Each row has a name. After each piece below comes the name of the row it's from, unless a question asks for something else. Each question is about the rows just above it. Places in a row count from 0.

K382: [ 98 123 158 157 157 157  98]
K116: [157  97 112 168 129 150 156]
K921: [159 137 156 139 160 103 166]
Count of [157] in K382: -> 3
[159] is at row and place -> K921, 0
How many times does K921 hold [103]? -> 1
[97] is at row and place -> K116, 1
Count of [155] in K921: -> 0

K959: [126  90 123  83 168 126  85 116 107 112  71]
K48: [112 133 119 157 162 159 147 150 131 155 124]
K802: [134 155 175 107  92 138 102 143  96 119 109]
K84: [134 145 175 110  92 138 102 143  96 119 109]
K208: [119 111 110 159 145 125 173 142 133 148 166]
K706: [126  90 123 160 157 126  85 116 104 112  71]
K394: [176 172 160 111  83  89 126 117 144 126 117]
Count of [111] in K394: -> 1
Row and place of [131] in the named rows: -> K48, 8
[176 172 160 111  83  89 126 117 144 126 117] is in which row? -> K394
Count of [123] in K959: -> 1
The row with [134 155 175 107  92 138 102 143  96 119 109] is -> K802
Times [144] occurs in K394: -> 1

K928: [140  92  88  71 157  74 163  76 160 152 116 141 130 164 100 108  72  83
 166  75  99  86 113  95 168  83 119 127 134  72  90]
K159: [109 116  83 121 150 110 129 136 105 161  93 155 144 137 109 103 103 119
 126 128 112 134 146  94 103  95 100  98  86 118  92]
K832: [117 123 104  80 150  87 138  92 146 139 158 106 126 140  91 129  90 104
 144  88 117  65  71 116 160 115 103 171 126  87 126]
K156: [112 114 105 115 131 112 126 116 117 140 115 130 130 112 112 121 111 114
 127 120 123 130 128 101 117 110 110 106 107 116 110]
K400: [141  86  80  62 149  65 172  68 171 143 115 136 115 167  84 100  65  64
 178  65  91  71 111  89 179  78 114 114 135  60  87]
K270: [146  97 135 109 136 119 139 114 134 134 110 142 135 143 148 128 113 118
 136 104 124 138 135 116 135 106 149 116 150 113 107]
K879: [138 121 116 111  90 123 135 119 143  97 102 121  96 102 115 105 131 101
 139 130 109 133 119 119 127 122 136  76 130 122 118]
K760: [166 116 147 120 118 126 147 113 158  99 122 120 104 138 150 116 125 110
 148 105 107 119 136 159 151 123 165 135 176 111 125]
K513: [ 82 175 144 168  88 169  92 166  87  88 162  80  83  87  93 133 173 141
  93 169 140 106  92 126  99 176  82 129  90 166 178]
Times [101] occurs in K879: -> 1
How many times does K156 hold [111]? -> 1
Count of [135] in K879: -> 1

K630: [194  73 145 199 161  78 165 137  65 173]
K390: [118 106 164 149 188 167 167 188 188 167]
K351: [182 122 109  82 146 190 159 123  63 175]
K148: [ 81 122  59 167 107  95  93 162 146 138]
K79: [ 95 190  97 184 123  79 176 112 195 172]
K100: [ 81 122 170 167 146  95  93 162 146 190]
K115: [ 61 166  74 168  70 189 117  64 136 178]
K136: [ 97 146 121 120 190 174 126 137 125 187]
K349: [174 101 160  72  87 130 131 143  66 115]
K359: [163  72 159 110 177 195 177 191 150 180]
How many times does K390 hold [149]? -> 1
Row and place of [125] in the named rows: -> K136, 8
Times [105] occurs in K390: -> 0
[61] is at row and place -> K115, 0
How many times does K390 hold [167]? -> 3
Row and place of [166] in the named rows: -> K115, 1
Row and place of [180] in the named rows: -> K359, 9

K14: [119 136 120 115 114 107]
K268: [141 142 141 132 142 142]
K169: [149 147 137 182 115 131]
How many times does K268 hold [142]? -> 3
Row and place of [147] in the named rows: -> K169, 1
[114] is at row and place -> K14, 4
Count of [182] in K169: -> 1

K614: [140 140 121 122 140 122 128]
K881: [140 123 130 130 118 133 117]
K433: [119 122 123 122 134 122 124]
K950: [188 120 115 140 111 132 139]
K35: [ 83 142 123 111 128 123 124]
K199: [126 117 120 130 130 138 114]
K554: [ 93 128 133 140 154 116 143]
K708: [ 75 136 116 120 127 127 127]
K67: [ 94 136 112 139 116 135 122]
K201: [140 119 128 136 123 128 112]
K556: [145 131 141 123 136 129 127]
K195: [126 117 120 124 121 135 135]
How many times does K433 hold [122]? -> 3
How many times does K614 hold [139]? -> 0

K32: [155 156 143 119 147 172 165 131 142 150 153 149  98 145 143]
K132: [169 111 111 103 139 188 169 169 130 188 130  99 107 107 145]
K491: [155 156 143 119 147 172 165 131 144 150 153 149  98 140  97]
K381: [155 156 143 119 147 172 165 131 144 106 109 179 163 107 171]
K754: [143 156 143 112 144 172 165 131 144 150 144 144  98 187 141]
[141] is at row and place -> K754, 14
Count of [188] in K132: -> 2
How many times does K132 hold [111]? -> 2
How many times does K754 hold [145]? -> 0

K243: [110 169 108 184 105 143 132 131 170 124]
K460: [107 104 106 101 127 136 138 138 159 139]
K858: [ 87 136 142 136 136 123 136 116 109 188]
[159] is at row and place -> K460, 8
Times [135] occurs in K858: -> 0
[142] is at row and place -> K858, 2
Where in the named rows is [87]? -> K858, 0
Where in the named rows is [169]? -> K243, 1
Where in the named rows is [124]? -> K243, 9

K113: [153 158 153 132 142 140 123 114 127 135 133 117 121 149 117 136 137 145
 125 123 147  78 159 122 127 124 156 118 137 133 127 114 133 110]
K83: [136 146 136 108 120 121 118 146  80 131 120 117 119 105 116 127 130 119
 135 115 110 130 133 147 134 130 146 114 130 108 113 139 111 123]
K761: [122 129 122 128 139 112 112 131 112 113 143 124 124 126 119 130 119 130
 140 139 124 123 123 130 126 130 128 116 119  99 123 129 117 121]
K331: [123  96 133 168 105  99 105 122 148 145 110 146 125 111 150 126 113 123
 130 155 160 118 125 115 116 139 138  94 131 139 102 122 132 137]
K467: [111 144 111 122 136 125 127 135 125 150 151 107 113 144 140 140 126 125
 127 141 111 131 105 134 115 119 136 119 126 149 131 110 136 105]
K794: [117 161 117 148 132 151 163 164 132 119 131 116 128 118 139 105 108 104
  98 131 157 129 136 116 163 134 130 124 108 149 158 123 101 160]
K750: [159 131 159 107 128 143 119 108 111 118 124 114 117 127 113  84 124 108
 161 131 123 112 131 126 105 118 102 126 124 130 126 125 120 117]
K764: [123  96 133 168 105  99 105 122 148 145 110 146 125 111 150 126 113 123
 130 155 160 118 125 115 116 139 141 156 113 149 121 128 106 102]
K191: [133  96 133 168 105  99 105 122 148 145 110 146 125 111 150 126 113  89
 130 123 160  88 125 115 116 122 141 156 113 149 121 128 106 102]
K292: [122 129 122 128 139 112 112 131 112 113 143 124 124 126 119 130 119 130
 140 139 124 123 170 106 148 142 147 119 114 133 157 148 121 144]
Row and place of [89] in the named rows: -> K191, 17
[153 158 153 132 142 140 123 114 127 135 133 117 121 149 117 136 137 145
 125 123 147  78 159 122 127 124 156 118 137 133 127 114 133 110] is in which row? -> K113

K358: [155 115 126 137 163 133 128 122 118 137 147 139 152 128 135 152 146 163
 118 169 132  92 108 127 139 136 120 154 104 123 134 137 135 145 139 107
 131 128 119 147 146  99 139 151 133 143 158 140  89 125 128 145 144 122
 158 163 115  98 121 116 104 117]
K511: [144 132 105 146 134 140 116 125 135 150 106 144  80  97 127 167 143 124
 129 150 120 151 136 150 114 113 122 133 118 127 129 154 151 116 126 134
 110 150  99 125 132 160 116 132 110 108 134 138 143 128 143 156 149 142
 128 131 124 106 144 158 115 126]
K592: [103 133 101 136 127 116 116 135 133 127 115 155  84 106 109 118 129 111
 136 122 129 161 137 130 107 135 109 119 141 124 122 137 133 106 105 159
 126 146 119 105 124 176 126 133 120 103 117 126 163 130 115 123 122 140
 132 122 149 129 135 152 127 132]
K490: [113 149 123 123 116 101 135 138 126 142 126 118 123 104 120 104 124  96
 164 112 131 154 116 123 122 124 123  94 148 121 117 102 134 132 131 144
 141 119 132 111 124 149 119  99 141 133  91 133 133 111 110 112 115 121
 111 120 132 159 129 111 148 164]
K976: [144 117  97 118 165 136 124 108 129 125 121 147 115 113 145 162 150 150
 118 167 119 111 111 146 151 128 125 166 118 115 135 148 146 141 135 120
 112 119 107 134 146 115 125 144 122 134 145 143 167 150 143 142 144 142
 160 154 115 145 136 138  99 116]
K10: [107 148 132 130 119  95 132 138 123 140 132 123 120 106 121 104 119 100
 165 117 135 159 117 119 118 132 115  96 150 125 125 102 134 132 133 146
 137 121 131 108 130 157 121  98 133 132  88 132 138 114 105 109 109 123
 115 118 140 157 125 117 143 158]
K878: [144 117  97 118 165 136 124 108 129 125 121 147 115 113 145 162 150 150
 118 167 119 111 111 146 151 128 125 166 118 115 135 148 146 141 135 120
 112 119 107 134 133 115 125 144 122 134 145 143 111 150 143 142 144 142
 160 154 115 104 136 138  99 116]
K739: [147 123 149 134 136 136 136 127 112 137 155 113 152 155 138 126 123 157
 105 141 134  96 117 131 127 131 128 144 106 123 144 135 121 138 129 101
 140 129 139 148 131  74 126 136 136 146 166 114  97 120 144 139 134 136
 137 131 123 101 121 118 119 111]
K919: [104 145 122 134 111  92 129 136 123 148 135 126 120 109 120 107 122 104
 163 123 137 161 117 116 114 137 109  99 152 131 133 103 131 130 133 150
 133 122 131 106 135 163 123  97 122 130  84 131 145 121 100 108 105 125
 123 117 147 153 124 122 142 151]
K567: [145 122 150 131 134 137 135 126 112 135 153 112 154 156 138 124 121 154
 101 136 135  99 118 130 124 131 129 142 107 122 145 135 120 136 128 101
 140 130 141 149 126  77 127 136 135 144 164 113 100 121 145 136 134 136
 132 126 125 103 120 117 120 112]
K4: [109 133 104 141 133 117 112 133 133 121 119 159  78 104 111 153 133 118
 133 127 125 161 137 134 105 132 117 120 135 124 123 140 136 108 105 158
 122 148 113 105 123 170 126 135 120 104 120 124 160 129 115 126 124 141
 131 124 149 123 138 156 122 127]
How many times does K10 hold [119]? -> 3
Where do [104 145 122 134 111  92 129 136 123 148 135 126 120 109 120 107 122 104
 163 123 137 161 117 116 114 137 109  99 152 131 133 103 131 130 133 150
 133 122 131 106 135 163 123  97 122 130  84 131 145 121 100 108 105 125
 123 117 147 153 124 122 142 151] appear? -> K919
asked: [113 149 123 123 116 101 135 138 126 142 126 118 123 104 120 104 124  96
 164 112 131 154 116 123 122 124 123  94 148 121 117 102 134 132 131 144
 141 119 132 111 124 149 119  99 141 133  91 133 133 111 110 112 115 121
 111 120 132 159 129 111 148 164] -> K490
Count of [144] in K511: -> 3
asked: [109 133 104 141 133 117 112 133 133 121 119 159  78 104 111 153 133 118
 133 127 125 161 137 134 105 132 117 120 135 124 123 140 136 108 105 158
 122 148 113 105 123 170 126 135 120 104 120 124 160 129 115 126 124 141
 131 124 149 123 138 156 122 127] -> K4

K128: [ 61 188  62  70  63 190 182  66 188]
K457: [170 100 154 160 163  99  88 189 103]
K280: [183  72 183 187 187 187  70 180  68]
K252: [162 162 181 187 185 162 186 186  81]
K413: [ 87 177  79 187 189 174 172  75 181]
Row and place of [190] in the named rows: -> K128, 5
Count of [186] in K252: -> 2
Count of [187] in K252: -> 1
[61] is at row and place -> K128, 0
Times [190] occurs in K128: -> 1
Times [183] occurs in K280: -> 2
Where in the named rows is [154]? -> K457, 2

K611: [165  94 136 133 139  80  97 124  70 154]
K541: [107 100  71 120 116  71 136 136  93 112]
K835: [103 144 119 120 116 151 152 126 140 109]
K964: [128 145 129 127 129 156 132 127 144 129]
K190: [113 138 124 126 123 143 139 130 135 117]
K234: [132 108 127 126 126  96 122 125 111 130]
K829: [127 154  72 130 130 175 135 130 155 127]
Where in the named rows is [145]? -> K964, 1
Times [70] occurs in K541: -> 0

K701: [ 90 130  80 121 120 126 120 138 140 174]
K712: [ 82 146 148 100 114 102  96 101  64 143]
K805: [ 90 122  80 155  76 150 120 138 142 174]
K737: [135 124 157 139 171 104 125 125  85 196]
K287: [154  90 174 175 154 105 138 174 174 174]
K704: [ 70  82 137 126 176 127  81 121 102 157]
K120: [ 90 130  80 121  76 126 120 147 144  77]
K104: [ 87  95  60 151 107 112 120 153 151 121]
[171] is at row and place -> K737, 4
Where in the named rows is [155]? -> K805, 3
Where in the named rows is [147]? -> K120, 7
Times [175] occurs in K287: -> 1
Count of [154] in K287: -> 2
Times [82] occurs in K704: -> 1
Where in the named rows is [143]? -> K712, 9

K466: [101 119 158 130 101  96 128]
K852: [102 119 126 126 102 102 102]
K217: [ 68 159 158 132 131 103 149]
Row and place of [68] in the named rows: -> K217, 0
How many times does K852 hold [103]? -> 0
Count of [103] in K217: -> 1
Row and place of [159] in the named rows: -> K217, 1
Times [101] occurs in K466: -> 2
Where in the named rows is [128]? -> K466, 6
[130] is at row and place -> K466, 3

K412: [147 115 140 104 151 119 168 115 139 118 118 114  84 112 120 126 124 112
 139 112 112 109 115 127 144 135 150 114 104 144 109 137 148 133 139 127
 138 125 147 149 163 141 135]
K340: [111 144 145 101 105 134 106 142 133 128 116 165 161 158 135 116 129 138
 128 148 139 102 125 125 133 127 159 141 164  93 123 134 105 147 125 118
 128 137 121 120 118 103 122]
K160: [118 178 144 129 110 148 117 141 142 134 114 130 134 163 142 137 133 118
 122 143 117 124 115 152 136 139 130 149 137  96 128 126 106 123 138 101
 122 117 119 133  76 135 110]
K285: [111 144 145 101 105 134 106 142 144 128 116 165 161 158 135 116 129 138
 128 148 139 102 125 125 139 127 159 141 164  93 123 144 126 142 141 103
 141 121 150 135 139 160 124]
K905: [118 104 132 118 129 114 130 142 141 118 130 155 120 125 134 129 130 142
 133 131 137  68 132 110 162 129 118 121 141 106 116 129 116 138 124 131
 129 134 112 131 115  97 126]
K703: [136 157 137 131 122 129 160 118 130 140 111  88 102 135 120 142 139 100
 127 126 102 137 110 146 127 142 130 132 107 138 103 141 144 122 145 126
 126 107 148 119 137 161 139]
asked: [136 157 137 131 122 129 160 118 130 140 111  88 102 135 120 142 139 100
 127 126 102 137 110 146 127 142 130 132 107 138 103 141 144 122 145 126
 126 107 148 119 137 161 139] -> K703
Times [118] occurs in K905: -> 4
[147 115 140 104 151 119 168 115 139 118 118 114  84 112 120 126 124 112
 139 112 112 109 115 127 144 135 150 114 104 144 109 137 148 133 139 127
 138 125 147 149 163 141 135] is in which row? -> K412

K629: [176 156 144 176  82 101 133 193 140  84 133 160 102 124 110 143 144 138
 125 120 161 105 104 176 160 148 147 140  97 171 138 148 176 101 134 117
 101 153 136]
K901: [132 159 182  88 156  84 156 141 128 123 125 134 140 176  93 131 118 149
 143 126 105 149 139 138 129 145 123 139 150 122 166 173  97 159 123  89
 137  92 168]
K215: [101  90  69 150  92 151 103 112 136 146 147 140 134 104 152 115 104  80
 143 175 138 124 138 153 143 139 127 124 152 118  79 125 162  82 172 177
 105 158 123]
How many times does K629 hold [140]? -> 2
Count of [144] in K629: -> 2
Times [176] occurs in K629: -> 4
[141] is at row and place -> K901, 7
[175] is at row and place -> K215, 19

K873: [137 127 119 140 125 146 171 162 128 164 170 146 138 154 143 139 113  81]
K685: [141 152 133 159  60 131 191 135 136 153 138 153 132 159 123 138 104  66]
K99: [160 125 108 164 128 160 156 156 114 177 170 160 132 136 145 150 145 147]
K857: [145 122 122 135 106 125 122 121 128 143 135 123 156 135 137 127 135 122]
K165: [145 100 120 101 104 123 123 118 126 145 133 146 160 145 135 129 104  88]
Row and place of [191] in the named rows: -> K685, 6
Row and place of [129] in the named rows: -> K165, 15
Row and place of [139] in the named rows: -> K873, 15
[150] is at row and place -> K99, 15
Count of [122] in K857: -> 4
asked: [137 127 119 140 125 146 171 162 128 164 170 146 138 154 143 139 113  81] -> K873

K947: [173 135 140 137 120 100  85]
K836: [102 136 190 127 129 140 131]
K856: [102 158 143 101  82 127 127]
K542: [137 130 135 109  87 175 108]
K406: [101 149 171  99 105 139 110]
K806: [151 137 137 126  75  95 121]
K868: [109 153 120 103 103 103 172]
K61: [101 108 125 103 107 131 164]
K336: [160 118  76  86 117 153 130]
Times [75] occurs in K806: -> 1
Row and place of [139] in the named rows: -> K406, 5
[100] is at row and place -> K947, 5
asked: [160 118  76  86 117 153 130] -> K336
Row and place of [107] in the named rows: -> K61, 4

K597: [102 200  81 100]
K671: [180 180 180 180]
K752: [133 181 109 179]
K690: [160 141 106 156]
K522: [101 101 106 101]
Count of [180] in K671: -> 4
[200] is at row and place -> K597, 1
[100] is at row and place -> K597, 3
How many times does K522 hold [101]? -> 3
[81] is at row and place -> K597, 2
Times [109] occurs in K752: -> 1

K481: [119 101 151 112 189]
K369: [ 86 132  90 144 124]
K475: [133 123 155 125  76]
K530: [ 95 109 162 136 146]
K910: [125 125 125 124 124]
K309: [ 92 108 143 113 149]
K286: [139 134 168  95 120]
[109] is at row and place -> K530, 1
Count of [125] in K910: -> 3

K780: [186 126 129 163  98 141 129 126]
K429: [102 161 102  83 154 113 115 140]
K520: [144 100 189  91 139  97 192 141]
K533: [104 163 114  96  77 131 130  85]
K196: [115 115 145  93 145 145 115 145]
Count of [102] in K429: -> 2
Count of [130] in K780: -> 0
Row and place of [113] in the named rows: -> K429, 5
How many times does K196 hold [145]? -> 4
Where in the named rows is [139]? -> K520, 4

